Each row is where one point has got to under a steady rotation. How many ticks took it there?
The counts run from 0 to 748.
[ 0.62 -0.13 -2.01 -0.14  1.65  2.33 -0.27  1.99  2.26 -2.21 -0.42  2.53
  1.24 -0.67 -1.32 -1.67 -1.70 -0.44 -0.52  0.31 -1.67  0.31 -1.51 -2.92
  3.05 -2.45  1.78  1.21 -0.86  3.04 -1.76 -1.10 -0.30  4.68 -0.30 -0.18
 -1.34 -3.78 -1.69  0.55 -0.98  0.16  2.90  0.06 -2.07] : 744
[ 1.89  0.61  1.18  0.82  2.66  1.02 -0.15 -2.68 -0.05  0.73  1.76  2.72
  1.57  2.02  1.64 -0.79 -0.27  0.23 -0.14  2.91  1.50  1.22  0.06  2.05
  2.47 -1.40 -1.33  1.31  0.65  0.70 -0.99  2.05  2.71  1.57  0.33 -3.06
  1.39 -3.30  0.97  4.52 -3.27 -3.05  0.43 -0.83 -0.18] : 535
[-1.09 -1.23  0.34 -0.67  2.07 -1.42 -1.14  4.57 -0.63 -0.29 -2.32  1.56
  2.09  0.81 -2.70  0.90  0.15  0.63  0.68 -0.84 -0.34  0.71 -1.33 -0.14
  1.82 -1.36  0.38  1.51  1.56  1.03  0.26  1.21 -1.88  3.80 -2.39 -0.71
 -3.77 -1.44  2.21  0.76 -4.67  0.80  3.82  0.62 -1.15] : 311
[ 1.12 -1.88  0.93  0.54  2.58  1.93 -1.78 -3.73 -1.72  0.52  2.37  1.18
  0.58  1.88  0.09  1.14 -1.78 -1.15 -0.35 -0.63  4.46  0.95  0.87 -1.42
 -1.55 -1.23  2.65 -1.00 -3.46 -1.57  0.12 -0.84  4.49 -2.02  0.92 -2.27
  1.74  0.47 -0.54  2.93 -0.31 -0.18  1.16 -0.92 -1.49] : 390
[-1.26 -0.07  1.01 -1.51 -0.14 -1.13  1.56  0.99 -0.66  0.46 -0.73 -1.33
 -1.22  2.12  3.20  3.15 -2.46  1.29 -2.17  1.36  0.22  2.81  1.22  2.18
 -0.44 -1.80  0.87  1.30  1.61 -0.66  0.65 -1.71 -0.55 -1.40  1.06 -0.23
 -3.36 -2.81  4.50  0.78 -0.04 -0.55 -0.90  1.62  4.11] : 16
[ 0.13 -2.77  0.23 -0.84  1.89  1.40 -0.59  0.55 -2.90 -0.55  0.16  3.16
  3.10  0.70 -0.69  2.46  0.08 -1.28  0.47  2.12  1.10 -1.34  0.15 -3.57
 -1.55  2.88  5.30 -0.58 -3.91 -2.01 -1.13 -1.54  1.81  1.03 -0.98 -0.09
 -0.30 -0.87 -3.47 -0.73  0.44  0.32  0.25  1.11  0.33] : 606
[-0.33 -2.57 -0.12 -3.15 -2.01  0.96 -2.07  2.11 -1.52 -0.69 -0.77  1.60
  1.84  0.22  0.55  0.00 -0.52 -1.41  0.83  0.12  0.91 -1.37 -1.54 -3.74
 -0.85  2.27  5.36 -1.40 -2.45 -1.99 -0.50 -0.86  0.73  2.64 -1.47  0.10
 -0.86  0.23 -4.25  0.28 -1.56  3.69  0.74  1.24 -1.20] : 602
[-3.48 -1.66 -2.24 -2.48 -0.24 -1.39  0.46  2.21  0.47  1.65  1.00 -2.34
  0.25 -0.43 -1.99 -1.60  3.22  3.21 -2.31 -0.45  2.50 -1.32 -0.91  1.26
  0.97  3.44  4.23  1.13  0.08 -2.36 -0.48 -1.19 -3.02 -2.00 -1.54 -0.43
 -1.28  1.70 -1.71 -1.13  0.54 -1.22  0.53 -3.29 -0.66] : 149
[ 0.14 -1.14  3.15 -0.34 -1.82 -2.79  0.74  1.87 -1.06  2.70 -1.13  0.17
 -2.04  1.49  2.82  0.54  0.93 -0.20 -0.29 -2.25  4.35 -0.06  0.17  1.38
 -0.46 -1.79  1.23  0.42  1.75 -0.26  0.11  1.12 -0.48 -0.51  0.27  0.58
 -1.60  2.06  4.51  2.42 -1.94  2.95  2.00  0.51  1.66] : 349
[-0.98 -0.48 -1.38  1.16 -0.37  0.04 -1.68  1.06 -0.68 -1.01 -0.93  2.49
  1.39  1.79  0.07  4.56 -2.88 -0.63 -2.21  3.15  1.05  0.22  2.36  0.18
 -2.04 -1.59 -0.07 -1.20 -2.14 -0.49  1.22  0.39 -0.11 -0.17 -1.07  3.04
 -2.11 -0.19  0.64 -3.04 -0.10  1.83 -1.45  0.80  5.40] : 125
[-1.06  0.13 -1.36 -1.24  2.63  1.34  1.38  0.51 -3.09  0.01 -2.14  1.62
  1.15  0.68 -1.56  0.40  1.35 -1.22 -5.28  4.95  0.40  1.78  2.45  0.14
 -1.48 -0.07  0.06  0.40 -0.51  0.00 -4.27 -2.34  0.20 -0.25  0.04 -1.31
  0.88 -1.35 -1.26  1.85 -0.32 -2.83 -1.27  0.41  0.21] : 292
[ 1.71 -1.05 -2.78 -0.21  0.84  1.60 -1.21 -0.40  1.90  0.09  2.09  1.65
  2.27  0.80  0.23 -1.10  0.56 -1.62 -2.45  0.93  3.88 -1.54  1.27  1.77
  2.55 -2.32  0.92 -1.49 -0.92  0.59  1.00  1.14 -0.44 -4.07  2.32  1.92
 -0.05  2.14 -1.60 -2.55  2.97 -2.60 -1.35 -2.85  2.62] : 578
[-3.33  0.80 -0.43 -3.68  0.19 -3.39  2.04  2.26 -2.70 -0.06 -1.73 -0.53
 -0.54  0.84 -1.46 -2.22 -0.18  0.81 -4.96 -0.19 -0.87  0.33  1.19 -1.08
 -0.16 -1.87 -0.84 -2.07 -0.88  0.17 -2.26 -1.58 -2.92 -0.44  1.38 -2.47
 -1.74 -0.26  0.31  1.64 -0.90  0.46  3.43 -1.45 -0.28] : 625
[-1.46  0.35  0.32 -2.22 -0.45  1.65 -0.36  0.87 -1.23 -0.56 -1.13 -0.41
 -1.57 -2.22 -2.48 -1.14 -0.79  0.29 -0.24 -2.91 -1.69  0.26  2.01 -2.70
 -0.17 -2.74 -1.20 -2.49 -3.11  2.54 -0.75  0.24 -1.29  1.78  0.61 -1.34
 -0.07  0.89 -2.92  2.41 -3.50  3.46 -1.35 -2.00 -0.41] : 408
[ 0.80 -0.36 -0.19 -0.91  1.33  0.44 -1.66  1.24 -0.68  0.25 -0.51  3.45
  4.17  1.74  0.43 -1.39  0.86 -2.74 -0.90  5.20  1.62 -1.47  1.72  0.43
  3.05 -1.15 -0.06 -2.94 -0.21 -1.78  0.62  2.67  1.46 -1.08  2.29 -1.01
  0.33 -1.08 -1.88  2.29 -0.73 -2.69 -2.63  0.00  1.98] : 109
[-0.21  0.59 -2.65  0.46  0.26 -0.34  2.45 -1.39  0.90 -1.98  0.52  0.72
  1.97  2.59 -1.82 -3.82 -0.06 -0.87  0.06  3.26  1.62 -0.32  3.97  0.48
  0.21 -2.49 -1.43 -2.46  0.15 -1.45  1.45  2.22  0.52 -0.67  1.82  1.51
  0.50 -1.36 -1.02  1.23  3.28 -3.78 -2.28  0.51 -0.41] : 432
[ 0.59 -0.24  0.24 -0.57  0.63  1.91 -1.78 -0.85  1.78  1.47  0.45  0.24
 -0.81  1.77  2.98 -0.43 -2.60 -2.02 -1.70 -0.85  1.51  2.47 -1.38 -0.52
  1.69 -3.01  2.03  1.26  0.54  0.31 -1.75 -1.99  2.93  1.78  1.32 -2.61
  0.32 -2.44 -0.37  2.81 -2.46  0.36  1.75  0.46 -3.27] : 64
[ 1.19  0.04 -1.55 -2.65 -3.79  1.84  0.23 -0.79  0.23 -4.31 -0.76  1.42
  2.49 -1.61 -1.75 -0.61 -2.77 -1.36  0.56 -0.11  0.16  0.29 -1.01 -0.57
 -1.94  2.97  1.63  0.75 -0.67  0.77  0.23  0.51  0.61  0.69 -3.90  0.40
  0.43  1.56 -4.90 -1.88 -0.62  0.95  0.02  1.98  0.17] : 272
[-0.99 -1.63  0.63  1.51  0.87  3.51  3.60  1.90 -1.25  2.49  1.27  0.00
 -1.79  1.14  0.40  0.92  1.46  1.48 -1.33 -3.64 -0.18  3.48  2.29  1.58
 -3.39 -0.05 -1.04  2.02 -0.12 -0.80 -2.07 -3.30 -0.78  2.76 -1.91  0.50
 -0.34 -2.86  1.02  2.18 -1.15  1.74  0.23 -0.26 -2.34] : 506
[-1.67 -0.64 -3.88  0.56  1.68  0.47  1.11 -1.44 -1.11 -0.99  0.14 -0.09
 -0.24  0.08 -2.24  0.59  2.20  1.57 -4.07  2.91  0.81  0.55  3.06  0.27
 -3.70  2.14  2.27 -0.33 -2.00 -1.32 -3.72 -1.28 -0.83 -0.58  0.11 -0.41
  2.32  0.75 -2.02 -1.49  2.33 -2.28 -0.35 -1.34  0.86] : 616
[-1.01 -0.36  2.74 -3.03 -2.33 -1.72 -0.81  1.22 -2.31  1.78 -1.19 -2.87
 -1.64 -0.14  1.91  3.78 -1.05  2.63  0.41  0.22  0.49  1.60 -0.95  1.77
 -0.51  1.44  1.46  3.27  2.14 -0.19  0.02 -0.30  0.14 -0.70 -0.67 -1.40
 -1.09  0.26  2.57  3.13 -3.61  1.93 -1.30  1.14  3.67] : 19
[-1.86  2.65  1.61 -1.52 -1.15  0.52  2.26  1.13 -1.02  0.70 -1.70  0.98
 -1.23 -3.89 -0.52 -0.18  0.55  0.99 -1.67 -4.13 -2.98  1.77 -0.31  1.07
 -0.94  1.20  0.22  2.30 -0.02  1.68 -3.21 -0.35 -1.93  1.16  0.65 -3.31
 -0.02  1.03 -0.12  1.48 -3.50  0.73 -0.52 -0.93 -2.80] : 516
[-3.07 -1.97 -4.39 -1.31 -1.90 -0.70 -3.05  2.43  2.31  0.44 -1.59 -0.23
 -1.37  0.63  1.46  2.79 -1.65  1.36 -2.92  2.17 -0.64 -1.21 -0.01  0.36
  0.02 -1.44  2.44 -0.42  0.54 -0.33  0.67 -0.59 -2.56  2.55 -0.51  2.36
 -2.50 -1.15 -0.90 -1.74 -0.43  2.53 -2.23 -0.17  3.00] : 123
[ 2.95 -1.42  1.22 -0.81  1.07  1.64  2.36  0.76 -0.12  3.13  2.85  0.29
  0.84  1.43  3.00 -0.49  1.22  0.71  1.16 -2.87 -0.07  0.39  2.51  1.62
  3.77 -2.21 -0.29 -0.25 -0.66  0.81  1.75 -1.65 -1.11 -1.38  3.98 -1.35
 -2.08 -2.15  2.23  1.26  0.41  0.69 -1.34 -1.81  2.43] : 685
[-1.86 -0.49  1.49  0.01 -0.25 -0.76  2.67  4.14  0.32  1.23 -1.77  2.94
  2.20  1.29  0.43 -1.67  3.55  0.34  1.60  0.81 -1.03 -1.36 -0.22  0.87
  0.04  1.73  0.94  0.97  1.55 -2.65 -0.30  2.03 -1.42  4.85 -0.45 -0.44
 -1.53 -2.13  0.58  2.72 -2.16 -0.61 -0.99  1.27 -2.56] : 322
[-1.24 -2.61 -1.42  1.95  2.88  1.97  0.14 -0.06 -2.51 -0.69  0.66  2.35
  1.75  1.38 -2.69  1.63  0.77 -0.51 -1.44  1.05  2.44  0.55  2.57 -1.19
 -4.49  0.47  2.51 -0.56 -3.78 -2.27 -1.02 -2.01  0.97 -0.67 -1.22  1.16
  0.98 -0.01 -1.51 -1.78  2.58 -1.39 -0.18 -0.29 -0.23] : 611
[ 2.09 -0.74  1.66  0.73  2.01  1.81 -1.19  1.07 -1.14  2.75  3.17  3.25
  1.70 -0.37  1.96  2.79  1.50  1.90  1.08 -3.24 -0.38 -1.28  0.53  1.49
  2.01  2.74  2.08  0.81 -2.57 -0.35  0.69 -0.57 -0.72 -0.69  1.13 -2.02
 -0.06  0.03 -0.71 -1.20 -2.21  0.32 -0.81 -3.76  2.06] : 363
[ 1.52  0.51  0.17  0.54 -0.99  2.62  2.36 -1.85  1.69 -1.05  1.41  0.54
 -0.47  0.63  2.91 -1.67 -3.08 -2.25 -1.10 -2.31  3.61  1.62  0.07 -0.93
 -1.07 -2.78  2.64  0.34 -1.19 -0.57 -0.44 -1.86  3.74 -1.43  1.69  0.81
  0.30 -1.51 -0.31  0.50  3.92  0.08  0.98  1.56 -2.07] : 712
[-1.35 -1.75  1.74 -0.93  1.75 -0.66  1.72  3.66 -2.46  1.82 -0.24  2.04
  2.95 -1.94 -2.13  0.53  2.85 -0.21  0.06 -1.56  2.99 -2.44  0.05 -1.42
  0.87  2.37  4.31 -0.27 -2.17 -3.47 -0.96 -1.17 -1.25 -2.46 -0.24  1.28
 -2.12  2.37 -1.17 -0.29  0.84 -0.57  1.01 -0.51 -0.19] : 143
[-1.21  3.67  1.37 -2.32 -2.79  0.34  2.91  1.01  0.28 -0.35  0.84  1.27
 -1.16 -1.26  3.43 -3.62 -3.38  0.73 -2.84 -2.12 -0.39  1.17 -1.93  1.59
  0.59  0.11  0.15  0.14 -0.01 -0.26 -1.47 -1.74  0.49 -0.69  1.10 -3.24
 -0.92 -2.00 -0.50  2.33 -2.31 -0.47  1.31  0.05 -1.53] : 53
[ 0.15  2.15  1.23  3.32  0.65  0.86  0.05 -0.60  0.87 -2.14 -1.49  5.11
 -0.02 -0.79  1.70  2.22 -2.38 -0.95 -0.90  1.41  2.14 -0.83  1.57 -0.86
 -1.06 -3.83  1.68  0.49 -2.76  1.09 -0.99  2.04  2.01  0.20  1.56  3.35
 -0.48  0.61  2.97 -0.69 -0.12  0.86 -1.54 -0.09  3.25] : 562
[-1.60 -3.02  0.57 -0.17  1.20 -0.01  1.00  1.08 -1.01  2.21  0.35 -0.84
 -0.31  0.85 -1.12  1.67  1.96  2.81  1.58 -1.45 -0.15  0.97 -0.17 -2.18
 -2.35  2.50  4.01  1.39 -1.14 -2.04 -0.53 -1.85  1.21  5.06 -0.61 -1.70
 -0.37 -1.73 -0.30  2.16 -2.03  2.03  0.65  0.05 -3.79] : 176
[-1.12  1.66  0.83 -0.89  1.03 -0.39 -0.20 -0.29  3.01 -0.24 -1.10  0.42
 -0.88 -1.60  0.03 -1.54 -1.18  0.26  0.25 -2.54  0.18  1.74 -3.36  0.03
  2.63 -1.33  2.32  2.98  2.05  1.03 -2.26  1.37  0.30  1.67  0.76 -2.80
 -0.04  0.48  0.88  2.00 -3.76 -1.89  2.77 -0.37 -3.92] : 527
[ 1.05  1.13  2.49  0.12 -0.11 -2.57  3.37  0.13  0.25  1.48 -0.37 -0.20
 -1.88  1.48  2.49 -0.10  0.32  0.85  0.05 -0.01  2.75  0.39  1.91  0.57
  0.83 -3.51  1.59  1.26  1.02  0.67 -0.56  1.09  0.21 -0.13  3.39  0.30
 -1.87 -0.65  6.08  3.89  0.83  0.58  0.68  1.37  2.22] : 674
[-1.62 -2.08  1.58 -0.19  0.84  3.32  1.21  1.82 -1.70  2.52  0.23 -0.43
 -1.54 -0.44 -0.06  2.19  2.88  1.45  0.30 -2.06 -0.42  2.17  0.67  1.30
 -1.59  2.63  1.28  3.48  0.08 -0.79 -1.85 -3.17  0.04  2.84 -2.17 -0.55
  0.18 -2.07 -0.16  2.10 -2.99  1.21 -1.55 -0.37 -2.12] : 505
[ 0.57 -1.21  0.07 -0.53 -1.03 -1.55  0.87 -1.55  3.27  1.56  0.88 -2.17
 -2.03  0.38  0.32 -2.70  0.32  2.84  2.77  0.09  0.70  0.46 -0.71  0.65
  3.81 -1.76  0.85  2.36  2.36  0.59  0.88  2.74  0.07  3.94  0.71 -2.06
  0.70 -1.90  1.66  4.59 -2.66  0.74  0.35 -1.23 -1.07] : 209
[-0.15  2.07  0.38 -0.31 -0.48  1.25  1.83  0.31  1.66 -0.75  3.19  2.12
 -1.05 -0.09  3.43 -0.16 -4.48  3.49 -0.15 -1.28 -2.24  0.86  0.28  1.74
  2.56 -0.11  0.02  1.53 -2.51  1.01  1.60 -2.45 -0.65 -0.48  0.40  0.26
 -1.57 -4.04  0.99  0.28 -0.54  1.18 -0.14 -1.53  3.56] : 696
